In the data rows, 128 means zero.
A hidden rule labels the rows of this table. It goes by one to three of the table's principal directions, not those with the most spread.
[115 109 132  92 157  53 117 120 205 124 100 225  92 132 124 241  93 116
 146 141 191 113 213 195 138  84  52 191 120 118 169 150  92 143 165  88
 136  61 125 142 170 236 117 135  47 187 133] fern
[ 88 111 107 170 143  93 133 140 177  76  97 176 118  81 185 154  87 172
 120 132 118 137 169 169 122 165  57 175  80 164 174  95 121 118 137 140
 129  63 117 135 136 157 128 105  71 124 182] fern
[188 100 148  77 158 118 165  72 152 142 164 204  99 182 100 220  93 147
 190 126 166 160 168 164 172  73  65 142 131 149  93 133  82 146 104 151
  79 130  97  77 121 123  62 165 119 144 118] lake
[125 114 168  79 157 112 172 108 132 140 143 147 101 125  64 225 116  99
 165 128 203 125 171 154 176  99 124 164 162 120 129 127 131 116 162 114
 139  91 107 119 100 152 120 163  92 173  73] wax
[ 79 119 131 104 136 139 134 137  91  68 113 133  89 115 148 156  77  89
 118 147 179  71 163 144 124 103 110 171  82 155 152 106 150  92 174 162
 152  59 109 167  95 107 179 137  80 103 142] raft
[165 122 153  99 129 146 160  84 123 147 168 125 114 198 111 146 130 134
 134 115 165 125 141 101 129 111 141  89 140 133 104 114 109 163 121 123
  97 153 136 101 109  75  87 144 149 115  87] lake
[102 110 126  95 149 139 147 133 145 135 129 147 151 163  96 154  96 142
 156 110 108 124 131 148 130  80 100 134 149 124 110 109 111 120  91 138
 124 133 168 143  99 113  99 134 118 163  95] raft
[109 119 162 112 139 147 160 124 105 104 144 114 132 148  66 158 112 115
 152 115 149 128 124 122 146  94 142 135 142 124 107 118 146  95 128 135
 158 105 153 145  88 112 126 145 127 157  95] raft
[107 143 109 110  95 125 125 107 155 166 146 133 121 150 155  96 134 172
 117  86 120 134 104 109 123 119 125  77 123 113 130 102 132 209 101 114
  89 159 151 122 155 111 105 120 137 116 123] lake
[117 101 129 141 121 151 121 171 165 101 101 141 104 127 192 159 138 125
  92 150 125  91 205 146  85 171  89 164  81 124 199 100 102  86 179 153
 125  90 111 144  96  79 135 103 105 109 122] wax
[164 153 163 144  91 159 141  67  84 143 173 103 131 179  70 116 148 114
 129 130 142 128 110  69 162 127 166  73 109 154  94 166 171 156 111 129
 136 140 104 100 126  57 122 153 206 107 145] wax
[125 105 116  86 188 121 160 183 159 158 117 128 138 122 117 167 107 126
 162 121 143 124 129 170 125 101 132 157 197 101 115  92  89 105 127 130
 123 146 136 138  95 161  99 115 113 156  68] wax
[162 111 174 131 134 156 168  92  92 110 157 111 134 155  37 153 130 121
 167 130 139 167 114 122 159 112 141 128 163 136  95 134 136  71 131 124
 150 128 145 112  87 121 107 168 134 162  89] raft
[ 50 137 100  97 116 128  96 166 102 109  95 144 105  71 183 137 102 118
 120 142 146  71 134 160 153 121  89 167  61 146 157 123 191 135 148 175
 142  64  93 181 126  99 193 134 103  94 167] lake
[123 115 173 144 110 176 169  79 108 112 162  80 119 158  79 160 128 125
 152 118 159 156 125 101 127 133 161 129 143 119 117  73 147  92 142 141
 125 121 132 108  48  60 114 149 117 143  57] wax
[135 112 127 150 133 107 138 154 119 115 124 127 144  75  91 147 133 137
 162 137 135 162 115 151 171 155 114 165 141 128 119 143 173  80 140 130
 170  94 106 138 118 166 153 142 134 154 135] lake
[159 104 133 134 159 108 172  77 164 116 156 164 132 146  97 159 101 176
 170 106 120 202 127 157 140 118  96 128 163 138 104 102  76 132  91 114
  87 146 146  76 122 174  62 135  90 160 121] raft
[184 110 113 185 122 116 126 122 124 108 125 128 141  94 163  79 149 179
 129 137  87 187 112 130 124 195 105 126 131 154 127 128 116 102 127 123
 117 145 126  98 145 148 115 131 126 112 152] wax
[105 131 117 149 117 108 122 133 120  90 134 125 124  92 141 113 123 142
 123 122 139 141 108 130 141 143 133 134 105 136 125 123 163 132 130 131
 144  93 116 141 140 147 150 119 123 118 168] lake
[ 59 151 102 154 116 134 114 192 117 140  98  78 174 110 128  65 144 126
  80 121  99  78 104 100 103 179 150 105 102 112 168 134 193 140 120 111
 179 130 178 190 121 120 197  96 154 101 151] raft
[123 125 104 183  88 140 111 122 127 125 124 108 153  95 141  71 145 172
 128 120  63 182  83 122 118 171 115 124 124 125 132 109 152 107 106 137
 121 152 140 117 124 120 137 127 130 130 139] fern
[ 72 134 129 127 122 163 145 141 116 105 137 100 126 117 136 116 112 146
 133  99 124 123 100 119 129 120 152 120 111 125 125  78 151 135 115 160
 127 112 135 148  91  83 128 113 129 112 124] lake
[177 122 135 207 130 126 149  85 146  86 143 123 130 123 172  95 138 178
 109 130  98 186 134 109 105 204 128 105 116 166 133 104  86 129 120 118
  93 138 120  69 138 121  83 106 122  98 165] lake
[105 133 115 118 123  87 134  96 140 133 145 150 130 109  97 142 104 144
 156  98 139 168 106 138 154 101 115 133 138 111 108 128 146 163  98 113
 121 125 134 116 148 190 137 137 100 162 140] raft
[124 132 120 143 120 147 150  93  77 111 164  82 150 141 112  70 110 155
 141  98 120 156  67  88 125 127 167  93 135 143  78  95 156 145  83 143
 119 160 154 118  96  93 133 136 143 101 123] raft
[151 120 152 155 134 162 157  93  98 126 146  67 155 169  99 100 149 103
  96 135 109 138 139  84  75 174 165 109 157 120 131 109 105  92 121 117
 114 186 172  94  68  81 137 130 116 122  73] fern
[113 114 163 104 150 181 168 122 134 125 144  89 119 195 127 151 125 102
 100 115 147  89 173  99  66 115 170 118 151 111 145  64  71 115 141 135
 104 154 167 123  52  51  97 114 105 122  40] fern
[103 120 120 140 139 172 132 158  79  94 117  68 119  82 168 113 126  98
 114 162 137 107 116 138 111 171 159 162 123 141 138  80 150  64 161 178
 124 116  89 137  58  63 168 122 109  81 110] wax
[132 136 146 149 112 162 138  93 117 127 151 120 137 175  91 113 138 146
 121 123 110 141 106 106 127 130 134  97 108 149 125 125 142 138  97 136
 125 153 154 119 108  82 106 139 154 106 139] fern
[112 154  96 113 137  72  56 200 173 127  46 181 101  90 230 125 129  47
  39 176 121  16 229 148  78 132 100 154  81 121 214 209  72 142 200  89
 150  79  91 166 237 209 187  73 105 121 208] raft
[182 117 165 147 143 156 172  74 102 110 167 123 124 158  61 141 120 139
 170 119 128 194 101 118 142 109 145 123 153 143  89 118 103  96 106 141
 117 161 134  80  95 134  86 154 130 134 116] raft
[180 108 116 141 158  98 164  61 143 128 158 140 142 149 120 120 104 164
 149 114 118 197 123 134 114 140 113 116 178 143  95 103  69 142  87 102
  72 180 149  60 125 170  80 135  87 140 112] fern
[102 159  83 142  78 104  99 118 116 145 145 129 138  86 173  23 149 194
 100  79  76 157  53  97 142 139 134  75 104 141 113 131 167 216  74 126
 108 166 142 126 195 136 138 125 157  93 187] fern
[132 125 142 127 136 123 136 118 131 130 128 154 124 117 101 168 122 126
 151 134 127 151 135 147 155 120  99 154 119 131 126 142 136 113 119 147
 131 121 114 114 124 139 129 145 120 143 138] fern
[108 129 158  96 147 110 120 208 188 109  80 178  86 158 140 196 137  48
  50 161 178   3 255 142  96 112 111 147  88 117 228 185  83 111 228  82
 191  43 122 191 173 165 146  86 128 140 156] lake
[160 138  84 144  92  86  80  91 139 142 121 164 114  86 211  71 142 169
 114 125  89 170 112 134 125 154  88 113 109 139 130 145 109 181 114 117
  73 156 105  88 207 168 128 132 106 111 177] raft
[ 81 146  82 110 152 104 156 188 152 207 128 111 182  88  96  96 120 171
 156  84  93 145  51 138 169 127 139 106 184 106  95 114 173 177  59 126
 135 178 143 143 135 156 127 110 179 141 123] wax
[169 136 132 150 160 103 161  88  83 106 162  98 133 102  78 100  93 138
 187 117 159 198  37 120 166  94 190 122 202 155  34 113 135 117 106 116
 139 145 112  96 137 197  99 146 138 138 130] fern
[159 126 109 134 132  76 102 133 187 157 116 183 124  99 159 153 157 147
 120 133 120 145 170 158 134 157  94 143 122 120 162 165  92 168 131  99
 106 131  99 102 184 197 113 116 114 140 160] wax
[125 103 133 165 149 135 166 166 149 105 115 101 139  98 126 131 122 147
 138 123 116 160 127 138 109 167 130 154 163 114 141  79 115  62 151 128
 145 120 143 129  88 143 120 109 108 149  92] lake
[159 110 122 208 113  81  90 129 148  48 107 161 113  58 204 120 149 168
 109 155 122 163 162 147 127 203  96 166  78 167 161 144 123 102 171 116
 145  53  89 122 176 176 131 116  98 118 200] wax
[156 114 143 157 131 150 119 108 131  75 112 144 101 127 199 125 128 128
 100 149 100 130 181 130  85 154 107 144  95 155 159 113  58  93 156 147
  95 116 116  99 128 102 106 117  85 107 142] raft
[106 139  90 158 117 161 108 148  91 124 115  72 154 111 163  49 128 139
 115 136  88 127  66 116  96 164 151 112 118 130 122  98 159 117 107 153
 121 164 143 144 101  93 161 110 138  78 141] raft
[120 137  87 202  86 139  66 163 133 145  76  96 179  82 215  34 187 171
  77 150  23 135 112 114  86 245  97 112  89 124 175 140 155 122 116 127
 120 159 155 138 149  90 166 104 141  96 156] lake
[182 103 179 149 200 110 160 130 199  74  99 199  84 158 147 246 108  90
 109 186 172 101 255 176 106 153  77 177 101 162 192 149  25  79 196 110
 128  61  91  98 137 169  75 100  81 132 163] lake
[139 160 150 170  85 170 134  48 102 161 161  91 168 187  73  84 150 141
 121 115  77 155  91  61 131 147 154  58 116 141 102 146 157 168  64 121
 110 185 155  85 118  51 113 143 184 119 134] fern
[115 124 147  86 103 152  96 152 101 121 103 150 102 153 134 163 137  62
  92 160 146  38 208 122 120 105  97 153  65 129 177 179 142 100 179 150
 161  83 114 171 122  74 185 147 132 121 130] fern
[ 96 137  98  74 131  79  99 177 131 162 110 158 136  85 134 142 111 117
 156 113 140 104 114 147 170  73 111 152 139 104  97 163 164 156 114 136
 154 105 108 167 173 171 163 134 147 163 134] wax
[134 110 160 124 146 174 179  79 122 135 142 115 121 165  64 188  93 110
 174 136 140 158 138 140 127 107 118 154 159 125 119  82 109  74 125 153
 106 147 129  90  46  93 105 154  92 153  64] fern
[161 132 105 150 134  64 121 121 143 156 124 168 165  74  69 121 131 169
 185 124  93 215  66 167 199 131  86 136 168 129  86 187 161 130  84  96
 147 140 126 109 194 246 123 152 142 181 175] raft
[180 138 140 168  98 137 157  14  83 136 206  80 151 167  98  78 147 193
 156 102 138 210  52  70 160 170 173  51 145 162  50 105 169 195  64 116
  79 180 132  59 111  65  84 160 170  94 120] lake
[ 93 145 119 117  94 165  97 156 114 143 114 100 125 146 143 101 142 100
  96 137 124  69 123 108 106 121 149 111  99 115 152 131 158 133 146 138
 144 126 129 169 119  74 160 118 157 103 127] lake
[142 154 118 224  75 162 114  98 121 139 156  83 192 137 140  17 189 215
 100 101  17 197  48  64 120 214 151  49  96 148 106 127 166 173  37 140
 105 199 162  92 136  46 100 110 212  83 177] wax
[156 115 115 171 113 117 128  74 121  87 143 150 118 104 184 102 121 190
 133 125 103 189 121 132 133 175  84 128  90 171 121 106 122 139 106 151
  82 126 112  82 138 113 111 139  99  96 171] raft
[174 119 143 132 140 101 122 112 148 101 118 189  82 105 157 171 124 116
 126 152 140 145 181 159 137 125  83 166 105 148 150 156  78 108 164 134
 113 102  81  93 169 176 115 136  94 131 168] fern
[107 138 110  61 140 113 119 176  98 154 126 141 127 123  98 130 104  95
 148 121 155  81  98 138 166  49 136 136 144 124  90 161 165 138 120 144
 166 121 117 176 146 147 159 143 167 134 133] fern
[164 129 109 164 121  98 122  86 150  93 139 143 110 145 190  85 120 155
  88 133 133 138 140 116  93 160 123  94 113 164 137 119  86 166 136  94
  94 129 124  98 175 149  99 105 114  91 178] fern
[ 87 132 132 167 114 123 105 166 148  85  94 153 128 103 118 139 136 133
 103 155 117 106 138 158 143 151  93 151  76 153 181 154 171  95 158 119
 188  56 132 181 148 150 146 119 129 128 194] fern
Here are more rows. What is the label of each one?
[169 143 139 137 100 202 114  92  68 159 142  69 146 174 130  66 163  99
 109 141  72 132  99  74  89 144 166  85 128 117 107 134 115 113 100 159
  88 219 141  89  92  31 138 140 164  91  96]: raft
[127 155  96 126 110 130 126  89 110 200 151 104 176 154  92  63 124 175
 159  98  92 159  34 101 155 113 145  66 165 138  67 128 171 199  45 115
 106 203 160 114 141 112 108 148 179 121 122]: fern
[ 64 144  78 155  99 154  86 188  77 125  94  69 168  71 164  43 138 126
 101 141  76  98  69 119 114 178 138 130  92 124 142 123 211 106 115 163
 157 133 137 182 105  86 216 113 148  83 159]: raft
[137 100 166  85 173 140 178 158 127 115 128 121 107 138  90 200 111  77
 146 134 182 103 184 144 126 106 140 163 167 101 137 113  93  66 181 126
 148 100 124 135  78 139 130 131  99 163  61]: lake
[154 118  89 125 133 128 129 124 126 148 158 111 157 150 147  78 131 184
 146 115 112 161  64 130 130 138 138  89 158 138  75  99 132 163  73 134
  90 180 141 117 119 100  89 124 165  98 122]: lake
[ 70 148  89 110 126 104 106 204 163 180  94 112 168 101 139 103 136 136
 124 104 109  88 106 129 130 132 142 108 144  80 140 140 162 174 115  96
 156 124 153 184 160 163 156  90 158 150 126]: lake
[127 145 143 169  86 134 105 138 143 113 129 137 128 139 137  91 174 146
  73 120  94 115 138  93 119 154 135  94  80 142 164 162 138 149 133 112
 156 116 142 143 170 109 121 113 174 111 179]: fern
[168 127  96 161 130 141 107 150 124 169 109  99 170  91 164  71 165 154
 136 137  53 167  94 129 111 186 134 121 158 114 120 132 108 114 100 136
  97 196 124  98 128 128 126 118 146 118 117]: lake
[140 107 121 196 133 115 131 142 163 101 123 131 161 134 128 119 155 168
  96 150 103 146 148 139 106 215  99 132 107 154 169 129 136 105 124 106
 147 119 155 132 114 130 119 110 131 111 161]: fern
[106 134  83 109 113 144 104 159 144 167 142  94 163 178 145  64 150 163
 105 112 118  88  78 117 103 126 170  65 150 121 117 105 143 190  95 101
 117 166 170 172 124  86  99 103 181  97 110]: wax
[150 119 127 148 133 168 166 103 107 149 165  63 158 154  99  90 147 157
 138 115 114 171  78 105 112 172 172  91 174 123 103  78 130 123  96 128
  95 197 156  95  63  79 102 132 142 105  75]: lake
[156 120 133 103 177 115 198 139 138 179 165 117 173 155  33 142 111 165
 196  97 136 176  63 135 189 101 145  94 221 124  48 122 142 138  70 109
 137 169 151 115 113 149  68 140 191 165  88]: lake
[142 145 169 129 107 129 113  75 138 103 139 160  83 176 119 160 129 101
 109 134 161 118 160 110 118  89 130 116  89 132 141 152 104 151 151 113
 126 106 126 116 163 136 109 133 118 129 154]: raft
[101 135 135  85 145 135 119 139 103 143  99 112 123 128 115 166 100  46
 137 155 152  82 152 136 119  90 132 162 142  95 124 141 132  92 152 140
 138 119 117 143 107 126 181 133 101 155  90]: raft
[ 96 136 143  67 144  79 143 139 193 159 143 193  94 136 102 218 110 142
 162  87 199 114 151 154 179  52 119 136 134 104 123 131 128 205 128 109
 137  83 112 147 169 184  88 126 131 169 123]: wax
[157 122 152 123 109 158 127 141 130 146 135 112 124 162 139 127 172 121
 101 137 125 105 155 103 117 149 139 105 126 121 140 136 119 120 150 130
 126 140 126 127 117  57 111 130 171 118  95]: wax
[111 148 174 114 108 158 176  70  77 119 181  72 115 167  75 115 123 104
 118  90 174 113 116  53 136 100 207  78 145 132  96 104 152 157 131 116
 136 129 141 115  97  67 127 145 149 127  83]: wax
[150 132 185  79 164 144 202  88 128 179 169 124 125 201   8 213 110  82
 166 120 187 121 149 112 167  73 156 111 185 117  94 137 119 133 119 113
 132 150 126  96  87 110  92 155 158 167  64]: wax
[ 75 123 132 110 124 171 125 135 103  99 115  85 108 134 175 124 109  90
  99 127 138  83 154 112  67 122 150 148 109 105 154  69 115 101 155 161
 112 122 144 147  68  66 166 114  75 110  78]: raft
[211  93 182 194 155  88 148 104 141  51 133 187 113 107  68 203 136 134
 157 169 152 194 177 162 169 153  87 191 123 178 132 179 107  38 169 112
 182  59  96  99 143 209  95 158 112 168 174]: fern
[106 145 165 142 113 163  96 144 124  91  86 126 101 151 161 155 142  46
  55 180 136  27 225 108  85 146 133 141  56 141 206 168 111  96 200 127
 160  66 106 157 131  73 166 105 124 108 157]: raft
[105 125 122 143  92 157  65 157 144  78  75 143  86 115 255 117 144 100
  49 164 104  47 225 124  55 163 101 151  39 138 217 123  80 109 200 152
 111  73  99 152 144  62 156  93  90  88 155]: raft
[ 66 168  83 164  90 128  77 168 108 138  94  86 169  96 191  20 146 154
  78 115  73  85  81  86 105 178 148  80  79 131 148 140 192 186 102 118
 150 132 162 179 168 104 185  94 164  81 183]: raft
[201 124 149 158 142  88 105 129 122 106 108 175 108  72 111 155 143 100
 151 159 121 175 147 151 151 120 112 185 135 136 124 198  93  70 160 125
 158 114  82  98 183 235 136 148 114 162 170]: fern
[155 124 145 145 105 126 119 115 119  99 127 145  93 104 148 130 143 130
 119 141 140 135 149 127 143 142 116 138 103 150 147 143 127 110 173 127
 136  93  95 119 153 133 128 143 122 121 150]: wax
[142 155 176 139  66 169  93  91 120 136 130 136  99 199  99 141 178  66
  57 166 138  56 193  81 113 130 136  96  59 145 190 197 141 137 175 109
 154 109 115 135 149  58 144 142 173 107 157]: fern
[103 121 130 107 147 153 162 112 120 145 148 100 141 162 103 122 111 129
 126 107 120 137 109 118  97 110 142 125 163 116 114  73 111 125  91 146
 101 187 175 116  68  91 117 133 103 126  69]: fern
[153 124 153 124 144 126 135 122 118 110 131 135 127 151  93 151 123  95
 131 144 138 126 142 127 130 106 131 136 138 129 112 156 113  95 136 123
 147 121 131 125 130 141 125 135 134 147 129]: raft
[127 116 130 118 149 103 112 192 164  97  87 164 101 110 162 166 126  92
 101 157 151  82 190 164 110 127 101 166 111 117 177 152  97  89 193 114
 161  71 112 165 159 180 143 101 108 138 153]: lake
